One turn moves every row onto another: examples first, then more rows asked
bal: 0.58  -0.22  1.65  1.32  2.36  0.63  -0.57  2.20  1.09  0.44  -0.43  2.30  -0.32  0.50  -5.54  0.85  0.87  -0.23  0.95  -0.48  -0.02
pided: 2.50  -0.94  0.77  -1.26  1.23  0.36  0.26  1.78  0.97  -1.01  0.29  -0.09  0.49  0.94  -0.75  3.68  1.63  2.16  3.26  -0.96  -0.11
mif: -0.06  -0.34  0.87  1.38  2.49  1.59  -0.47  1.97  1.20  0.26  -0.20  1.36  -0.03  0.26  -5.87  0.90  0.31  -0.51  1.09  -0.89  -0.04
muzi: 1.40  -1.06  -0.82  -2.25  1.39  1.80  -0.16  1.78  1.75  -1.20  0.62  -1.45  0.28  0.87  -1.40  3.87  0.65  0.52  3.05  -1.50  0.00
kiku: 1.31  -0.29  3.12  -0.97  0.45  0.04  -0.03  1.89  1.47  0.61  -0.35  -1.73  -0.36  0.47  -2.37  -1.77  0.62  -0.02  0.77  1.07  -0.45
zak: 1.26  -0.56  -0.28  -2.73  2.32  -0.94  -1.14  2.14  1.59  0.36  -1.03  0.91  -1.03  0.69  0.63  3.26  0.27  -0.63  1.35  0.30  -0.23
kib: 0.35  -0.36  -0.77  2.64  -3.91  3.38  -0.08  1.05  3.45  0.76  -0.60  -1.04  0.81  -1.50  -0.49  -0.27  -0.16  -0.98  1.07  0.46  -0.38
ket: 1.00  -0.08  1.15  2.66  -5.23  1.88  -0.26  1.81  2.50  1.03  -0.66  -0.16  0.36  -0.81  -0.57  0.10  -0.14  -0.44  1.57  0.19  -0.11
bonaz: 0.96  -1.96  -0.74  3.29  -1.13  2.41  -0.82  1.58  3.53  -0.20  -0.94  2.79  -1.29  2.11  0.64  2.65  0.63  -2.28  0.32  -0.34  -0.44
Buza: 1.70  -0.04  1.00  2.32  -4.19  0.82  -0.47  1.67  3.28  1.37  -1.30  1.26  -0.03  -0.87  0.52  -0.38  0.74  -0.83  0.47  1.51  -0.42
zol: -0.18  -0.44  0.13  1.27  3.40  1.56  -0.61  1.65  1.76  0.41  -0.54  1.65  -0.03  -0.01  -5.35  0.38  0.52  -0.77  0.45  -0.19  -0.28
feki: -0.20  -1.78  -0.36  4.28  -1.76  2.76  -0.70  1.73  2.28  0.11  -0.75  1.96  -1.05  1.66  0.21  2.96  -0.83  -1.64  1.10  -1.25  -0.19
Mudim: 0.92  -0.38  2.12  -0.71  1.53  0.47  0.05  1.40  1.87  0.71  -0.65  -1.78  -0.14  -0.21  -1.81  -2.31  0.54  -0.16  0.25  1.62  -0.66
noli: 0.91  -0.98  -1.88  -2.94  2.69  1.17  -0.85  1.56  2.59  -0.51  -0.36  -0.67  -0.33  0.52  -0.28  3.22  0.55  -0.86  1.58  -0.23  -0.28
Tase: 2.27  -0.23  0.87  1.97  -4.33  1.11  -0.26  1.53  3.65  0.88  -0.93  1.11  0.16  -0.61  0.21  -0.32  1.43  -0.71  0.59  1.45  -0.48
Rus: 1.92  -0.52  -1.34  -0.76  -1.85  1.87  0.23  1.92  2.26  -0.59  0.54  1.98  0.18  -1.83  0.32  4.01  3.23  0.88  2.23  -0.41  0.02
dozuk: -0.30  0.12  -1.99  -1.31  -1.22  0.94  -0.97  2.28  1.76  0.99  -0.52  2.26  -1.04  -2.51  1.26  3.93  0.70  -1.17  1.15  -0.04  0.00
vep: 0.70  -0.40  2.71  -0.52  0.39  1.14  0.23  1.71  1.27  0.41  0.05  -2.71  0.09  0.16  -2.82  -1.67  0.01  0.34  1.26  0.39  -0.40
piro: 0.53  -0.31  2.71  -0.79  0.25  0.98  0.09  1.89  1.27  0.54  0.02  -2.70  -0.11  0.22  -2.86  -1.57  -0.31  -0.15  1.17  0.41  -0.34
rupug: 1.34  -0.48  -0.91  2.24  -2.99  2.46  -0.19  0.81  4.35  0.75  -1.15  0.23  0.59  -1.37  0.43  -0.86  1.09  -1.15  0.13  1.70  -0.67
vil: 0.47  -0.52  1.56  -0.83  1.35  1.54  0.15  1.28  1.96  0.34  -0.15  -2.89  0.15  -0.16  -2.54  -2.01  0.18  -0.32  0.61  0.94  -0.56
tekin: -0.46  -0.03  -1.20  0.83  -1.31  1.41  -0.04  1.88  0.21  0.91  -0.26  1.72  0.12  -3.18  1.19  3.83  0.33  1.26  2.35  -0.50  0.07
Fibor: 0.57  -0.33  0.94  1.29  3.20  0.69  -0.56  1.82  1.64  0.53  -0.83  2.55  -0.26  0.17  -5.03  0.45  1.13  -0.46  0.27  0.19  -0.28
Bife: 1.20  -0.47  2.07  -1.01  1.39  0.54  0.04  1.41  2.17  0.47  -0.51  -1.82  -0.18  0.07  -2.04  -2.22  0.86  -0.33  0.24  1.64  -0.65
sigiz: 0.28  -0.96  -1.51  -0.15  3.67  1.10  0.14  0.72  0.81  0.08  -0.83  -0.59  0.84  -0.98  0.77  2.53  -0.19  1.69  2.07  0.22  -0.41
zod: 1.42  -0.13  0.98  1.98  -5.39  2.07  -0.37  1.95  3.03  0.78  -0.36  -0.21  0.20  -0.45  -0.96  0.40  0.27  -0.86  1.58  0.05  -0.15
lika: -0.46  0.11  -1.07  -0.21  -1.42  0.48  -0.66  2.35  0.65  1.29  -0.64  2.39  -0.63  -2.79  1.49  3.92  0.29  0.11  1.66  -0.19  0.04
Tuv: 1.14  -0.31  -1.66  -1.64  -2.29  2.10  -0.30  2.33  2.37  -0.46  0.72  1.39  -0.39  -1.59  -0.16  4.40  2.23  -0.43  2.21  -1.01  0.17
bimu: 1.29  -0.22  3.26  -0.54  0.56  0.02  0.14  1.76  1.25  0.71  -0.34  -1.66  -0.15  0.23  -2.18  -1.86  0.54  0.42  0.90  1.12  -0.43
nituf: 0.11  -0.14  -2.37  -1.92  -1.72  1.98  -0.82  2.37  2.36  0.19  0.19  1.38  -0.79  -1.99  0.31  4.23  1.25  -1.42  1.57  -0.67  0.12
gof: -0.63  -0.63  -0.43  -0.45  2.07  0.87  -0.39  1.64  -0.24  0.48  -0.51  -1.08  0.16  -0.50  -0.07  3.47  -1.81  1.27  2.84  -1.05  0.03
dogo: 0.87  -2.09  -0.59  4.73  -0.64  2.47  -0.18  1.08  2.86  -0.10  -1.10  2.86  -0.59  1.43  0.99  2.32  0.68  -0.77  0.64  -0.12  -0.45
fal: 0.10  -0.36  -1.94  0.99  -0.70  2.30  0.48  1.30  1.04  0.19  -0.04  1.42  0.78  -3.29  1.12  3.57  1.44  1.73  2.25  -0.27  -0.09
duvi: 1.39  -2.05  0.18  4.58  -1.63  2.46  -0.11  1.41  2.63  -0.44  -0.57  2.70  -0.61  2.03  0.32  2.74  0.92  -0.50  1.26  -0.75  -0.30
Rez: 0.31  -0.33  -0.87  1.94  -4.18  3.23  -0.44  1.28  3.78  0.74  -0.47  -1.05  0.36  -1.18  -0.74  -0.06  -0.31  -1.75  0.92  0.39  -0.35
Viza: -0.04  -0.39  0.11  1.23  3.36  1.64  -0.56  1.64  1.85  0.25  -0.54  1.64  -0.10  -0.03  -5.40  0.49  0.64  -0.81  0.45  -0.24  -0.23
rivo: 0.93  -0.33  -0.96  1.91  -3.09  2.10  -0.59  1.03  4.21  1.10  -1.35  0.34  0.15  -1.35  0.50  -0.76  0.53  -1.84  -0.10  1.70  -0.64
pebad: 0.20  -0.43  1.62  -0.76  1.33  1.33  0.09  1.39  1.74  0.61  -0.29  -2.77  0.03  -0.25  -2.39  -2.07  -0.15  -0.44  0.51  0.95  -0.55
gub: 0.67  -2.12  -1.39  3.52  -1.15  3.51  -0.51  1.28  3.72  -0.64  -0.48  1.90  -0.84  1.90  0.05  2.73  0.58  -2.03  0.70  -0.86  -0.42
tebu: 0.90  -2.14  -0.46  4.06  -1.87  3.46  -0.24  1.45  3.06  -0.78  -0.14  1.79  -0.56  2.13  -0.34  2.97  0.56  -1.17  1.45  -1.39  -0.26
Noz: -0.15  -1.98  -1.11  4.70  -0.71  3.15  -0.44  1.09  2.68  0.05  -0.94  2.05  -0.71  1.23  0.73  2.44  -0.46  -1.35  0.71  -0.63  -0.42
teg: 0.57  -0.18  1.59  1.22  2.32  0.64  -0.61  2.24  1.10  0.45  -0.43  2.32  -0.36  0.55  -5.56  0.87  0.76  -0.34  0.95  -0.52  -0.03
pemi: 0.60  -0.30  0.92  1.17  3.17  0.71  -0.70  1.85  1.77  0.45  -0.77  2.48  -0.27  0.27  -5.05  0.43  1.16  -0.64  0.36  0.22  -0.22
bizi: 2.22  -0.97  -0.10  -0.51  3.01  -0.02  0.36  1.04  1.19  -0.43  -0.72  0.70  0.68  -0.10  0.77  2.66  1.73  2.38  2.18  0.55  -0.40
ped: 0.65  -1.78  0.10  3.69  -1.91  1.92  -0.89  1.95  2.64  0.12  -0.86  2.81  -1.42  2.15  0.42  2.99  -0.06  -1.88  0.80  -0.87  -0.23
ziko: 0.49  -0.40  0.93  -1.55  1.15  -1.00  -0.93  2.48  -0.12  0.81  -0.69  0.36  -0.76  0.53  0.15  3.73  -1.17  0.53  2.55  -0.73  0.10
puzap: 1.35  -0.59  -1.91  0.29  -0.79  2.21  0.57  1.31  2.00  -0.34  0.20  1.85  0.75  -2.64  0.94  3.53  2.93  1.55  2.05  0.04  -0.17
Fanis: -0.16  -0.29  0.86  1.33  2.50  1.57  -0.60  2.02  1.22  0.29  -0.24  1.37  -0.15  0.25  -5.91  0.89  0.16  -0.54  1.06  -0.92  0.04

duvi -> feki
teg -> mif
Now find these:
tekin -> nituf
piro -> vil
ket -> Rez
sigiz -> zak

One turn moves every row onto another: examples first, then more rows asked
gogez: -1.03  -5.21  1.85  -0.32  -3.24  0.98  1.18  -2.51  3.30  -2.89  -2.66  0.06  -1.99  -2.18  -1.70  -0.28  1.57  0.48  -0.33  -1.15  1.18  1.52  1.03  -2.74
rozok: -0.53  -2.82  5.74  -0.65  -5.16  1.73  0.48  -3.84  3.27  -1.81  -0.29  0.10  -0.40  -1.75  -4.07  -1.37  0.14  -0.41  -1.84  -2.70  2.20  1.58  0.13  -1.69
nim: 1.20  -2.65  0.46  -0.81  -4.32  1.52  0.28  -1.76  1.40  -2.01  -1.06  -3.07  -0.91  -2.88  -1.56  -0.31  0.44  -0.82  -2.81  1.35  -1.96  -0.68  -0.25  -0.48
gamo: -0.39  -2.33  4.26  -2.72  -3.56  2.96  -0.90  0.13  1.65  -1.75  -0.23  -1.97  -2.64  -2.08  -2.36  -0.82  0.00  -1.80  0.26  -5.05  0.15  -0.15  -0.15  -0.83
Rovi: 0.11  -2.65  -1.84  -1.53  -4.66  2.24  0.10  -3.75  -0.30  -1.10  0.40  0.91  -2.13  -2.20  -1.53  -0.31  -0.85  -1.06  -1.34  -1.11  -0.62  -2.41  -1.56  -1.12
rif: 1.37  -2.23  0.55  -2.91  -3.99  2.78  0.32  -3.65  3.31  -1.16  -0.62  -3.01  -1.54  -2.08  -2.50  -0.02  0.50  0.37  -0.59  1.22  1.16  2.31  -0.80  -3.50
tepar: 0.45  -1.83  2.01  -2.66  -3.61  1.37  -0.40  -2.70  1.52  -0.41  -3.20  0.83  -1.82  -1.95  -0.29  0.95  0.07  -1.46  0.33  -5.97  0.34  -0.35  -1.22  -1.13
pegi: -0.88  -4.00  -0.15  -3.51  -2.34  0.66  0.76  -1.89  3.40  1.24  -1.17  2.00  -0.04  -2.73  -3.08  0.03  -0.04  -2.69  -1.85  -2.09  -0.49  0.52  0.72  -2.64
baret: 0.80  -2.78  1.11  -4.21  -1.97  1.23  0.56  -2.30  2.40  0.14  2.81  1.53  0.15  -1.42  -0.99  -1.18  -0.71  -1.02  -0.80  -2.21  -2.71  0.28  -0.52  -0.78
tasi: 0.99  -2.75  4.24  -2.20  -4.00  2.81  -0.36  -2.46  3.28  -2.90  -1.87  0.66  -2.44  -3.39  0.12  -2.11  0.82  0.37  -1.52  -2.39  -0.56  0.51  -1.01  1.01
pegot: -0.11  -1.40  3.16  -2.58  -3.11  4.41  -2.21  -3.21  1.81  -0.44  0.00  0.60  -0.20  -0.23  -0.27  -0.47  2.21  -0.83  -0.78  -4.18  1.08  -0.39  -1.37  -1.25
Seb: -0.73  -0.47  2.46  -1.14  -3.04  2.05  1.71  -2.23  2.89  -1.09  -2.40  -1.39  -0.69  -1.18  -3.19  -0.49  -0.99  -1.45  -2.14  -5.55  1.26  -0.64  -1.05  0.71
napid: 1.08  -2.33  2.94  -3.26  -1.54  0.07  -0.16  -1.71  2.97  -1.20  -0.27  -2.00  -1.13  -1.43  -1.43  -0.79  -2.81  -2.72  -2.09  -4.05  -1.46  -1.55  0.74  -1.13
ral: -0.15  -2.23  1.19  -0.18  -3.49  1.81  2.34  -2.05  4.30  -0.41  3.68  0.72  -1.35  -0.14  1.42  0.03  -1.23  -1.22  -0.89  -1.98  -0.11  -0.32  -0.45  -0.40
meno: -0.91  -3.44  3.00  -1.66  -2.18  2.48  -0.97  -3.07  4.62  1.37  -0.25  -0.90  -1.37  -0.62  1.43  -0.64  -0.74  -1.45  -0.83  -3.24  3.01  -0.10  -0.21  -3.96
Foz: 0.86  -0.23  0.46  -2.61  -5.85  2.64  -0.66  -3.28  1.49  1.01  2.36  0.02  -3.82  -0.97  -1.45  -0.72  -0.59  -3.28  -0.85  -0.31  1.12  0.12  -0.89  -0.61
Nulig: -0.44  -3.97  -0.07  -1.99  -3.92  -0.26  0.18  -2.33  1.14  2.86  1.53  -0.92  -1.00  -0.15  -1.86  0.97  -1.41  -1.99  -2.38  -0.74  -0.25  1.78  -2.22  -1.55
fof: -0.07  -4.28  1.58  0.28  -6.56  2.36  0.19  -3.27  1.09  1.44  -0.50  -1.45  -1.36  -1.13  -1.17  0.32  -0.97  0.99  -1.29  -0.85  0.56  2.49  -1.74  -3.34
sebuz: -1.65  -3.95  0.55  -3.46  -3.22  2.15  -1.15  -3.99  2.40  0.59  -3.71  -1.71  -2.46  -2.84  -2.31  -1.96  -0.64  -0.97  0.40  -0.30  1.33  -0.19  -1.30  -1.29
tar: 0.19  -4.31  4.82  0.26  -5.11  0.19  0.19  -0.59  1.19  -1.47  0.76  0.03  -1.89  -0.70  -0.99  -1.14  0.24  -0.43  -0.31  -1.53  -1.78  0.97  1.00  0.09
dofet: 0.20  -2.75  -1.30  0.29  -6.13  1.71  0.91  -3.05  2.59  2.61  0.39  -0.76  -1.62  -0.17  -2.91  -2.11  0.60  -1.19  -1.72  -1.42  1.22  -0.87  -0.66  -0.97
fupu: -0.64  -2.64  4.08  -3.47  -2.23  1.65  -0.53  -2.05  1.53  -3.43  -0.74  0.27  -1.84  -2.87  -2.42  -1.52  0.88  -1.41  -1.60  0.07  -0.79  2.03  0.96  -0.53
zopit: -1.06  -2.89  -0.35  -2.10  -2.98  0.47  0.12  -1.31  1.71  1.27  1.01  -1.56  -2.05  -1.77  -0.97  1.46  -0.86  -3.64  -3.16  0.76  0.14  0.46  -1.79  -0.24
Pev: 0.48  -3.91  0.74  -2.43  -3.80  2.30  -2.40  -2.54  2.60  0.84  1.05  2.65  -2.24  -1.18  0.30  -0.20  -0.07  -1.39  -1.30  0.34  -1.91  0.20  -0.87  -2.11
Sikik: 0.04  -2.56  3.14  -0.31  -4.26  1.71  -0.44  -2.91  2.22  -1.69  -0.32  -2.09  -1.75  -0.03  -0.78  -1.37  1.36  -1.12  -1.42  -6.61  0.03  1.49  0.15  -1.03
vezu: -1.14  -2.85  4.50  -0.44  -4.00  1.81  1.80  -2.79  3.59  -0.90  -0.02  -0.59  -2.92  -0.71  -1.04  -1.93  -0.56  0.62  -0.63  -1.99  1.65  4.33  -0.39  -0.60
Golif: 0.68  -3.28  -1.16  -2.96  -2.73  0.62  1.19  -3.06  2.65  1.10  1.49  -1.33  -1.03  0.76  -1.16  0.61  -1.23  -0.01  -1.40  -0.01  0.57  1.72  -2.64  -2.20
voliz: -0.14  -2.36  2.08  -0.67  -3.31  1.59  -0.30  -2.62  5.08  1.77  4.01  -0.85  -1.19  -0.71  -1.75  -1.60  0.45  -1.56  -0.86  0.84  0.29  0.32  -0.54  -0.98
Mevel: -1.22  -2.13  3.55  -2.13  -2.70  3.12  -0.09  -0.24  0.98  -2.20  -2.85  -0.33  -0.21  -1.34  -1.31  -1.52  0.26  -0.42  -0.73  -2.84  1.95  -1.68  0.02  -1.92
rukub: 0.28  -3.11  3.14  -1.34  -2.98  1.56  -0.65  -2.56  2.80  0.66  -0.32  -0.40  -1.94  0.02  2.42  -1.18  -2.82  -1.40  -2.64  -4.90  -0.64  -0.16  -0.66  -1.07
kilom: 0.16  -0.85  -1.41  -3.17  -3.24  0.77  1.93  -4.65  2.04  0.94  -0.30  -1.01  -2.16  -3.17  -2.94  -2.04  -0.83  -1.06  -0.04  -1.03  1.73  0.15  -1.67  -0.98
dubus: 0.09  -3.03  -1.87  -2.25  -2.20  1.27  1.07  -1.84  2.98  -0.48  0.72  -1.68  -1.69  -0.57  -0.22  1.22  -0.53  -1.27  -2.33  1.27  0.51  -0.35  -2.04  -1.02
sen: -0.41  -3.58  5.63  0.36  -5.37  1.44  -0.81  -2.83  2.79  -1.40  0.25  0.20  -1.80  -3.59  -0.11  -0.65  1.79  -1.25  -0.28  -2.40  1.24  -0.01  -0.09  -0.64
miliz: -2.16  -2.22  0.48  -0.55  -3.24  2.13  2.51  -2.28  5.41  0.70  0.05  1.03  -1.66  -1.59  -0.96  0.52  -1.06  -3.02  -2.73  -1.69  2.50  1.12  0.30  -1.72
goze: -1.06  -2.91  0.10  0.86  -3.01  -0.66  2.99  -3.33  4.90  0.05  0.50  -1.14  -1.14  -1.75  -3.41  -0.77  -2.35  -0.98  -2.10  -0.91  0.35  -0.10  -0.59  -0.99
ruk: -0.87  -3.70  2.21  -2.42  -0.79  2.38  -0.68  -2.35  4.33  -0.87  -0.40  -2.09  0.33  -1.24  -2.76  -0.94  -0.67  -1.81  -2.46  -2.70  1.47  -1.96  0.80  -3.49
dem: 0.26  -1.35  3.24  -1.06  -5.65  0.77  0.38  -2.28  0.22  1.05  0.12  -2.43  -2.30  -3.29  -0.24  -0.12  -1.95  -1.91  -1.70  0.09  -0.83  2.15  -1.45  -0.05
difik: -0.63  -2.76  1.11  -0.05  -5.86  1.32  0.62  -3.86  3.57  0.79  -3.38  -1.93  -2.61  1.10  -0.99  -1.73  -1.90  -0.98  -0.93  -0.66  2.22  0.03  -0.45  -0.51
tuto: 0.41  -1.50  2.80  -0.81  -5.85  1.16  -0.87  -4.93  1.89  -1.21  1.57  -2.74  -2.59  1.42  -1.19  -1.18  -1.93  -2.14  -0.63  -0.91  -0.11  -0.14  -0.32  0.25
Guk: -0.16  -0.64  3.40  -1.49  -3.04  0.79  0.65  -3.37  2.12  -1.84  -2.56  -1.01  -0.44  -0.16  0.44  -1.82  1.22  -0.71  -0.50  -3.97  2.76  0.87  0.46  -2.33
giron: 2.23  -3.21  3.77  -2.16  -4.76  0.61  1.17  -2.37  3.87  -3.02  -2.83  0.38  -1.35  -1.83  -3.07  -1.10  -0.21  0.80  -0.26  -2.82  0.31  0.29  0.46  -1.33
luku: 0.43  -0.74  3.49  -0.77  -3.44  2.04  0.22  -1.72  3.56  -0.68  0.67  -1.93  0.14  -0.15  -2.25  -0.06  1.75  -1.63  0.54  -3.72  2.23  -2.26  0.00  -0.85
lufe: -0.59  -4.33  1.51  -2.75  -3.82  1.96  -2.70  -4.66  0.31  -1.58  0.77  -2.20  -1.77  -1.98  -2.36  -1.03  -0.28  -1.50  0.29  -0.93  -1.70  -1.59  -0.89  -0.68
nitig: -0.36  -2.55  -0.27  -2.74  -2.76  0.14  0.93  -3.74  2.82  -0.67  -1.85  2.00  -2.95  -2.86  -1.43  0.44  -3.30  -1.64  -1.95  -0.87  -0.92  1.30  -1.22  -1.75

tuto -> lufe
miliz -> ral
Now find these:
Pev -> nitig
dem -> nim
gogez -> vezu
tepar -> Seb
gamo -> Mevel
zopit -> dubus
meno -> rukub
kilom -> dofet
giron -> rozok

